Each row has a name. After each piece below comes the name of the row it's from, unless a question asks for something else. Each question is about the rows just above it. Places in a row count from 0.

[ 0.9  1.2  2.8  2.6 50.1 83.2 77.7 77.8 79.3 78.8 77.6 76.6] -> Q_637
[23.4 77.2 80.0 80.2 74.8 82.2 80.8 81.1 78.7 82.6 76.8 74.9] -> Q_493
[-1.0  1.5 -2.6  2.2 -1.0  1.8 -1.1  1.9 78.7 82.5 22.3 73.4] -> Q_213
tags:
[2.6] -> Q_968
[77.7] -> Q_606
[80.8] -> Q_596
The tag of Q_637, keyed by place 6: -> Q_606
Go on from [-2.6  2.2] to the end of its row. -> [-1.0  1.8 -1.1  1.9 78.7 82.5 22.3 73.4]
After [78.7 82.6], its row goes on with -> [76.8 74.9]

[ 11.3 -15.5  -3.6   9.4   2.7  -2.0  26.0  17.1  -8.1   0.9  -3.2   0.9
  -4.3   0.9  -2.2   2.0  15.7  -0.7   0.8 -16.4 -78.4  -3.2  -0.6   2.0
 -22.5  28.6 -30.7  -0.8  -1.1   3.1  -1.0   0.4   0.4  -7.6  -1.4   0.9
 -13.1   1.8 -17.7   1.5  12.3  -7.1]  Q_780
[ 35.8  40.8  14.8  11.5 -11.6  11.8   9.3  -6.3   3.7   6.9 -16.2   5.7
  -3.1  -7.2 -13.2  -2.1   5.1  -2.0  -3.6  -6.2  18.8   6.3  -2.0  -4.1
  -2.6  -6.0  75.0   1.3   1.5   4.2 -16.7  -8.1   2.3  -5.9  -2.8  -2.8
   6.6  -1.7 -12.1   0.4   6.3   1.7]  Q_796
[ 35.8  40.8  14.8  11.5 -11.6  11.8   9.3  -6.3   3.7   6.9 -16.2   5.7
  -3.1  -7.2 -13.2   2.2   5.1  -2.0  -3.6  -6.2  18.8   6.3  -2.0  -4.1
  -2.6  -6.0  75.0   1.3   1.5   4.2 -16.7  -8.1   2.3  -5.9  -2.8  -2.8
   6.6  -1.7 -12.1   0.4   6.3   1.7]  Q_213
[ 35.8  40.8  14.8  11.5 -11.6   9.8   9.3  -6.3   3.7   6.9 -16.2   5.7
  -3.1  -7.2 -13.2   2.2   6.1  -2.0  -3.6  -6.2 -21.7   6.3  -2.0   3.8
  -2.6  -6.0  75.0   1.3   1.5  -1.7   7.0   1.3   2.3 -10.8  -2.8  -2.8
   6.6  -1.7 -12.1   0.4   6.3   1.7]  Q_315
[-2.2] is at row and place -> Q_780, 14
How many entries does [ 11.3 -15.5  -3.6   9.4] have? -> 4
Row and place of [9.4] in the named rows: -> Q_780, 3

[  2.9   4.0   6.9   2.4 -14.5 -14.8   4.5] : Q_213
[-0.9 -1.0 -8.4  0.0  3.0  4.8  0.7] : Q_385
[ -7.5  -2.5 -93.6   3.9  11.2  62.8   1.7] : Q_796
[-0.2 -0.4  3.0 -0.5  1.6 -0.2 -1.4] : Q_493
[-14.3 -16.7   2.6 -15.3  78.1  92.8 -25.5] : Q_637
[  0.6  -4.2  26.5  -3.3   6.3 -25.7  -8.2] : Q_315
[  3.5   4.9   6.5   3.0 -17.4 -16.5   6.4] : Q_495
tags:
[-2.5] -> Q_703
[-93.5] -> Q_126
[-1.0] -> Q_582
[-93.6] -> Q_883
[-2.6] -> Q_817
[-4.2] -> Q_124
Look up the entry of Q_796 at place 1 in the table: -> Q_703
Number of entries in [-7.5]: -> 1
After [26.5 -3.3], its row goes on with -> [  6.3 -25.7  -8.2]
The rest of the row after [0.0 3.0 4.8]: -> [0.7]

[ 17.3  14.6  19.2  14.9 -81.4] : Q_493
[  6.5   8.3  -5.8   4.6 -31.2] : Q_637
[ -0.3  -5.7  82.8 -10.7  23.4] : Q_315
[  0.8 -14.2   1.9  13.8 -70.7] : Q_780
[ -4.3 -14.3 -70.7   1.9  13.8] : Q_385
key -> tag
[17.3] -> Q_160
[-31.2] -> Q_577
[-81.3] -> Q_216
[-81.4] -> Q_498
[23.4] -> Q_798
[14.9] -> Q_477
[-70.7] -> Q_519
[13.8] -> Q_956
[-70.8] -> Q_261
Look up the entry of Q_493 at place 4 in the table: -> Q_498
Go on from [ -5.7  82.8 -10.7] to the end of its row. -> [23.4]
find: [  0.8 -14.2   1.9  13.8 -70.7] -> Q_780
Row and place of [-14.3] in the named rows: -> Q_385, 1
[-70.7   1.9  13.8] is in which row? -> Q_385
Row and place of [-5.7] in the named rows: -> Q_315, 1

